In the rows, zero is written as 128.
Where one turn sends some rows of the set: a few examples, then the rows asked:
varez: [120 144 136 115 116 154 135 146 109  97 141 111 117 142 118 129 121 111
 126 125]
Lufo: [123 162 109 106  96 127 158 128 108 119 141 141  93 101 148 140 123 100
 128 137]
zikog: [151 153 131 121  99 110 129 107  95 115 125 156 109 135 139 127 139 109
  92 145]
mana: [122 161 136 135  96 152 128 114 122 129 139 159 101 135 135 115  93 106
 131 119]
Fut: [117 141 126 120  89 125 139 118 117 136 127 157  88 103 135 132 110  92
 126 107]
tozu: [117 149 106 150 100 127 157  92 105 125  98 156 120 126 139 148 138 104
  99 134]
buno: [110 153 135 112 123 148 125 147  99  85 130 130  97 138 126 125 124 108
 123 136]
sez: [149 125 123 131  98 137 134 103 111 134 160 139 109 141 130 123 129  97
 104 112]
geke: [120 163  99 154 107 140 153  95  98 119 109 154 113 134 134 151 135 109
 100 145]
Tem: [101 140 121 148 128 143 160 142 132 115 109 145 124 107 121 119 136 141
 109 136]
fikek: [142 162 142 137 109 144 129 122 129 121 122 180 127 127 120 125 107 119
 105 128]
divap: [145 148 134 127 105 144 150 107  78 136 133 148  96 113 122 137 137 103
 100 132]
dum: [131 148 131 118 111 152 156 105 102 103 154 159 101 118 154 106 143  98
 101 132]
situ: [ 95 119 109 145 121 125 152 143 137 132 118 133 109 111 125 123 133 126
 121 124]
mukag: [110 155 101 152 111 149 170  92 124 119 133 144 126 135 155 126 136 105
 117 141]
Fosek: [113 138  86 161 110 131 141  98 122 133 132 148 104 150 135 137 132  95
 112 133]
kego: [118 128  86 159 114 134 149 100 127 130 132 155 113 137 128 142 140  95
  98 123]
Tef: [106 147 111 155 116 147 163  90 128 116 123 164 125 130 153 119 138 102
 106 134]
melu: [ 97 141  98 147 112 144 126 138 126  97 132 134 110 145 129 121 115 136
 106 126]
dev: [140 148 108 113 116 124 159 139 142 114 151 161 118 101 138 133 140 106
 110 141]
Ded: [ 97 136 122 152 118 126 137 137 118 129  93 149 104 114 114 127 124 135
 112 126]
meli: [153 166 107 128 116 133 130 136 131 113 150 161 120 134 119 140 121 117
 104 151]
Fim: [ 86 151 111 134  98 137 143 129 117  95 118 123 112 132 148 119 116 137
 121 128]
Komo: [116 125 147 122 134 146 137 152 114 112 120 144 109 113 105 129 134 104
 113 117]
zano: [125 127 155 119 123 127 144 147 122 116 112 131 129 118 114 127 135 109
 122 123]
nizad: [141 134 115 135 123 123 132 118 113 131 155 161  86 132 132 112 148  93
 105 143]
Vug: [110 129 150 118 133 123 132 149 126 107 114 149 107 121 123 114 137 102
 122 129]
valid: [102 148  93 132 102 131 139 141 109  96 121 119 114 129 129 142 125 138
 104 132]
bab: [120 145 134 112 114 123 123 146 111  96 128 117 110 149 129 127 124 110
 132 137]
nar: [147 149 149 131 107 137 154 100 116 134 141 146 125 134 147 101 138 111
 119 142]

valid turns into situ
nizad turns into dum
Now find these:
dev turns into Lufo
mukag turns into tozu
Vug turns into buno

Where one turn sends some rows of the set: a few examples, then the rows asked:
tuta: [144 123 110 134 135 138 125 113 113 135 134 141 139 100 122 128 175  95]
Vapo: [141  98 122 143 141 131 114 113 115 130 103 132 133 160 142 141 129 118]
bogod: [143 124 103 129 125 134 120 116 128 122 167 129 166 158 145 128 110 106]
dab: [167 113 114 125 143 140 113 123 136 108 146 145 159 110 134 106 165 120]
nomo: [151 124 109 147 133 136 124 150 106 130 135 138 112 112 136 115 114 132]
zavu: [156 119 117 109 139 161 132 143 136 126 129 155 161 101 118 144 132 127]
meno: [152 140 107 131 129 147 123 141 123 133 136 137 158  83 116 133 136 124]
lofo: [129 100 129 124 133 120 111 129 107 115 109 132 158 114 123 118 153 109]
Lozed: [152 111 110 133 143 152 155 127 104 112 133 144 138 138 108 154 120 112]
numup: [147 116 126 157 129 146 118 136 123 141 153 129 153 148 159 110 118 117]
Netos: [136 119 116 152 125 143 135 143 103 146 135 158 139 162 136 125 129 121]
kepe: [166 124 111 156 136 146 133 100 125 134 132 137 150 145 131 128  93 114]
setud: [142 126 121 104 154 141 126 105 115 148 163 120 151 128 117 133 111 104]
Vepez: [142 123  99  92 123 125 112 138 136 127 124 135 160 119 130 134 157 113]
kez: [150 135 119 137 143 148 129 124 126 160 121 127 133 149 133 125  95 116]
Maf: [142  95 119 130 104 144 110 110 135 141 147 136 143 118 133 116 103 121]
fakas: [145 144 102 133 142 138 127 117 125 128 128 123 131 149 127 117  90 118]
vubu: [149 123 109 128 135 145 127 112 119 139 138 151 155 111 115 117 180 110]
Kozoz: [139 113  97 126 126 125 108  97 132 126 121 126 133 155 142 151 126 107]
Turas: [132 140  95 128 136 144 139 124 114 130 160 147 139 165 124 130 130 107]
Mosag: [157 124 105 141 132 146 130 103 128 142 131 159 131 153 119 122  97 124]
fof: [158 104 126 113 155 136 106 121 133 109 145 147 143 112 135 109 159 112]
Zab: [138 110 126 118 136 128 119 144 112 124 108 127 169 120 128 119 159 118]
tobiz: [162 122 113 143 156 135 106  99 125 129 139 129 123 138 163 122 133 116]
kefe: [143 124 127 104 153 149 115 132 125 126 141 148 164 104 103 114 130 133]
pizo: [141 131 107 139 155 136 119  87 106 141 132 140 116 146 137 124 145 110]
tas: [130 121 117 123 119 149 121 122 121 119 127 140 170  93 106 114 128 128]
deto: [148 111 106  97 130 125 112 133 136 128 127 143 147 115 135 151 156 100]

lofo turns into tuta
Maf turns into nomo
Now find these:
bogod turns into numup
kez turns into Mosag
tas turns into meno
pizo turns into Kozoz
vubu turns into Vepez

Where one turn sends some rows of the set: a few examples, then the rows asked:
diru: [106  95 130 136 157 157 133 108 146 135 127 140 124 145 143 124]
Rogi: [135 146 129 143 124 132 137 124 143  95 161 134 129 112 151 125]
rele: [115 108 118 152 147 118 126  98 135 142 111 122 109 145 128 141]
Lasa: [115 117 117 148 151 127 126  86 136 143 124 137 106 143 126 149]
Fuzi: [106 118 117 111 124 100 102 125 140 109 120 129 115 121 149 106]
Vop: [129 102 121 129 152 121 122  99 178 130 132 113 128 122 127 140]
Zib: [130 120 155 130 161 133 114 101 155 142 147 144 120 137 129 147]
Dezi: [113 107 122 152 138 122 118 103 138 141 117 130 107 147 129 157]
ragi: [103  97 112 132 161 144 134  94 147 135 126 138 118 143 136 123]
Pogi: [113 123 123 108 126 101 107 134 143  95 117 136 120 135 138 113]
Popo: [ 99 123 132 114 125  93  99 132 152 113 134 144 122 131 132 121]
sedaz: [139 150 132 140 124 151 135 122 127  93 133 134 126 126 144 126]
sarag: [102 119 116 123 126  98 119 136 142  97 139 137 122 128 152 105]
Zarep: [140 149 134 136 125 153 130 112 135 106 147 128 125 106 152 119]
Lipak: [144 152 135 136 125 148 134 122 135  91 138 134 128 121 142 128]
vef: [114  98 126 136 165 151 139 102 150 133 127 128 127 140 140 114]
Gubo: [120  94 119 129 143 132 120 105 179 128 133 121 129 123 132 150]
gano: [126 120 137 127 165 121 115  86 157 141 144 142 115 134 124 144]
Vuto: [121 103 112 127 155 137 128  89 174 129 139 127 127 123 129 142]
mevi: [135 150 132 144 123 152 132 112 120 110 138 131 119 114 153 120]
rafo: [125 150 136 155 117 153 136 118 132 110 146 141 127 122 138 137]
Naz: [135 125 152 137 167 126 120  94 148 145 140 134 117 138 126 139]
des: [113 135 130 125 126  84 109 131 137 104 145 141 115 129 144 117]
Levoz: [ 91 117 124 119 124 101 105 134 146 111 126 145 122 135 136 113]
bimi: [126 143 132 148 118 158 138 120 144 105 149 137 135 116 141 132]
saru: [116 130 128 109 127  95 103 132 140  99 118 137 116 136 136 117]
supeg: [125 147 127 155 121 133 140 125 121  99 149 138 120 126 152 123]
gup: [114 128 127 112 125  91  95 122 138 113 125 131 112 120 144 114]

saru turns into sedaz
vef turns into Vop
Now find these:
Fuzi turns into Zarep
sarag turns into Rogi
diru turns into Gubo
Levoz turns into bimi
Lasa turns into ragi

Where one turn sends some rows of the set: a few examples, then the rows asked:
Venif: [129 115 121 140 134 140 157 124 134 129 120 149 151 147 119 143 129 133
 106 113 107 145 115 139 121 143 111 130 101 129 109 156 158 112 124 137
 160 115 138]
Mezi: [142 121 114 165 106 138 112 106 110 130 132 124 105 129 108 147 131 147
 144 120 128 123 117 131 134 169 136 123 135 126 120 109 163 142 116 139
 109 113 143]
sesiv: [123 137 143 140 147 128 135 125 117 127 124  95 115 133 123 133 125 133
 152 119 142 119 124 127 160 167 127 148 147 118 110 115 138 157  97 137
 114 112 137]
resod: [130 133 151 144 100 136 124 118 156 117 121 120 151 133 134 121 128 170
 129 138 116  97 130  96 144 134 127 128 128 140 124 135 121 123 136 136
 153 138 127]
kan: [135 109 121 141 108 114 119 134 112 116 106 147 145 125 138 127  90 137
 130 117 114 109  96 120 132 127 106 115 152 118  98 151 137 125 148 129
 119 122 127]
lolo: [120 144 146 146  96 127 116  91 148 128 149  99 146 165 130 144 135 156
 128 119 121 117 112  95 119 138 118 129 118 137 115 136 134 132 146 142
 143 122 149]
kuzo: [139 103 116 137 122 154 111  87 116 144 145 144 129 123 112 136 118 126
 125 126 115 104 124 126 118 118 135 134 133 148 133 122 166 146 140 126
 115 100 134]
Kaze: [126 107 123 112 128 119 142 131 106 124 117 144 159 144 120 132  97 146
 121  92 110 114  92 126 148 116 134 140 146 119 108 138 147 139 150 148
 139 108 157]
zivev: [ 96 108 131 124 123 124 150 138 126 113 150 135 156 162 134 145 130 143
 126 100 122 121 112 110 150 127 132 140 130  97 122 141 155 160 141 139
 119 117 167]
kitu: [123 119 139 134 145 128 132 117 119 121 122  94 121 143 129 120 128 138
 157 119 143 107 138 124 162 161 121 147 151 121 111 119 138 158 103 131
 109 130 137]
vopub: [142 104 109 159 114 138 109 112 104 129 127 124 121 130 105 136 136 146
 142 124 122 111 128 134 143 166 129 114 144 128 116 106 157 142 109 134
 104 114 140]
Tib: [146 111 125 141 114 151 117  90 133 151 143 144 117 114 124 134 114 133
 127 126 116 110 127 122 119 122 140 143 129 143 143 123 169 143 147 138
 118 110 127]
rit: [130 113 118 155 135 118 149 129 132 140 116 137 137 154 125 138 125 138
 111 110  98 143 119 139 144 153 100 123 107 123 103 152 131 100 117 141
 138 120 127]
bitu: [121 118 146 112 154 144 133  92 132 137 139 114 129 136 136 119 111 118
 140 122 136 100 134 116 137 115 126 168 139 140 128 134 148 162 134 123
 121 116 132]
bezu: [113 131 134 141 133 136 162 124 142 114 130 147 136 150 131 128 123 129
 104  97 117 131 132 142 118 140 104 141 102 123 124 166 150 134 126 131
 160 128 139]
petu: [123 147 129 129 120 137 129 135 125 121 119 123 155 120 131 124 117 163
 113 130 103  93 125 125 150 144 133 117 125 130 122 118 101 140 122 126
 158  95 134]
Biz: [128 128 153 117 154 141 141 109 140 147 135 115 128 119 140 119 107 120
 136 126 130 106 133 119 145 120 130 168 140 134 133 129 143 160 127 135
 123 109 120]
vaki: [104 110 130 154 103 119 128 142 132 105 139 136 143 143 152 140 123 133
 135 125 127 115 116 104 134 138 104 116 135  95 111 156 144 145 138 121
  99 130 138]
vapu: [114 129 132 156 134 114 154 128 139 125 126 136 123 158 138 122 120 134
 109  94 107 131 136 141 141 150  93 133 108 117 119 163 124 122 119 135
 137 132 127]
Zene: [113 157 124 130 116 128 122 107 116 132 148 103 150 152 127 146 125 149
 113 111 108 113 107 124 124 147 124 120 116 127 113 118 113 148 132 133
 149  80 155]

petu turns into Zene
kuzo turns into bitu
Now find these:
Biz turns into sesiv
vaki turns into kan
bezu turns into vapu

Where one turn sends some rows of the set: a few examples, then the rows asked:
vak: [133 129  88 148 132 136 161 100 123 139 141 121 135 113 115 130 113 123]
nev: [122 131 121 120 123 146 145 142 152 134 133 118 149 137  98 133  91 119]
vogil: [146 132 140 119 122 127 122  94 108 128 120 149 119 129  98  96 111 138]
bov: [132 102 117 112 130 139 137 119 132 138 125 129 154 160 128 125 106 130]
dar: [141 159 121 107 139 120 103 115 133 131 132 150 142 157 126 125 105 116]
fizo: [123 145 118 131 121 120 109 109 122 101 120 130 126 123 151 136  92 137]
kun: [138 127 145 133 121 125 113 125 144 132 127 112 156 131 118 138 101 160]
poka: [166 164 144 127 116 119 140 136 109 137 118 121 144 124 127 118 113 141]
lemal: [162 149 140 118 143 123 139 139 150 114 126 108 141 136 126 112 117 121]
Biv: [135 135 145 137 132 126 130 109 120 132 121 143 113 123  92 137 110 105]
Zaket: [140 142 109 115 141 138 130  93 143 122 160 113 127 106 138 127 122 123]
vukug: [129 143 114 126 143 116 128 121 105 133 114 120 119 100 133  96 108 116]
kot: [161 133 117 121 111 129 144 141 118 124 107 147 125 115 139 134 117 120]
damo: [148 129 135 116 119 144 146 114 134 135 121 144 158 145 115 129 142 119]
kerat: [137 137 116 109 120 109 153 104 123 139 117 106 168 123 124 116 113 110]
vigi: [135 123 117 121 118 137 113 133 131 134 142 125 134 113 124 115 111 176]
teb: [138 159 120 129 101 128 130 106 137 129 143 146 150 119 120 110 109 171]
dagi: [144 131 117 140 135 125 130 108 138 141 153 110 128 125 110 112  67 116]
zezo: [127 137 106 121 102 148 144 156 131 134 122 133 141 127 122 109 108 150]
konu: [150 137 135 120 100 141 141  85 127 128 139 147 125 107 129 124 113 145]
pebuf: [142 110 139 132 120 129 124 105 131 125 118  97 132 108 133 140 113 136]
tapu: [136 158 100 134 125 113 102 117 123 117 101 121 150 141 121 127 113 131]
rog: [131 149 127 123 107  99 113 103 135 124 110 147 140 143 114  95 115 121]
zota: [131 161 122 128 126 119 118 140 153 127 131 108 129 149 122 100 105 112]
Tibaf: [128 124 125 121 135 150 122 109 162 124 147 122 148 121 100 118  98 148]
siz: [141 161 140 134 106 127 117 141 124 141 115 121 135 152 120 118  92 129]
nul: [119 123  93 121 119 111 151  95 137 135 142 124 148 142 106 111 118 117]
Vaka: [148 116 115 125 127 140 156 117 110 153 142 145 126 126 138 130 100 139]
zefig: [148 124 122 159 127 165 120 123 132 134 126 129 133 128 116 106  99 140]
lebul: [112 148 107 115 107 118 148 137 129 153 154 126 136 119 103 109 108 123]
Zamud: [149 135 103 148 112 119 128 123 126 136 157 134 102 121 116 100 109 144]
til: [109 151 133 138 116 123 114  88 121 118 124 141 134 111 135 113 104 119]
nafo: [155 180 130 130 123 120 152 111 139 123 139 127 144 122 101 112 125 119]
mav: [124 141 116 123 112 116 126 102 131 143 159 121 138 103  96 120  97 154]
rul: [123 148 119 120 141 114 119 113 159 131 164 113 150 122 120 110 117 137]
zan: [118 142 135 131 132 130 107 104 141 107 141 146 120 133 134 136 114 117]
gofut: [133 130  89 126 106 132 142 113 103 145 131 140 149 142 125 126 121 150]
tavi: [153 146 104 120 136 141 139 120 135  97 116 146 109 124 123 124  93 129]
zovi: [144 156 106 120 118 114 155 111 118 134 129 138 133  98 122 122 112  95]
tubab: [157 143  92 103 115 114 150 124 126 120 135 129 141 139 137 134 131 133]
Pak: [144 128 128 124 138 136 143 125 145 123 114 130 138 118 121 132 119  85]
Gebug: [136 188 112 137 103 134 129 124 138 129 132 133 133 143 110 104 106 124]
puzi: [143 126 114 128 142 122 114 108 111 111 103 101 129 124 107 110 102 136]
megi: [150 151 104 110 154 132 117 100 117 116 148 134 116 136 104 122 108 128]
kager: [136  93 120 137 129 131 160 114 145 130 128 125 126 126 124 112 112 123]

kot turns into zovi
vigi turns into mav
konu turns into Zaket
Now find these:
siz turns into Gebug
lemal turns into poka
kerat turns into damo
gofut turns into nul
dar turns into tapu
tavi turns into vukug
fizo turns into til
nev turns into zezo
kager turns into Vaka
puzi turns into vogil
kun turns into teb
Zamud turns into dagi

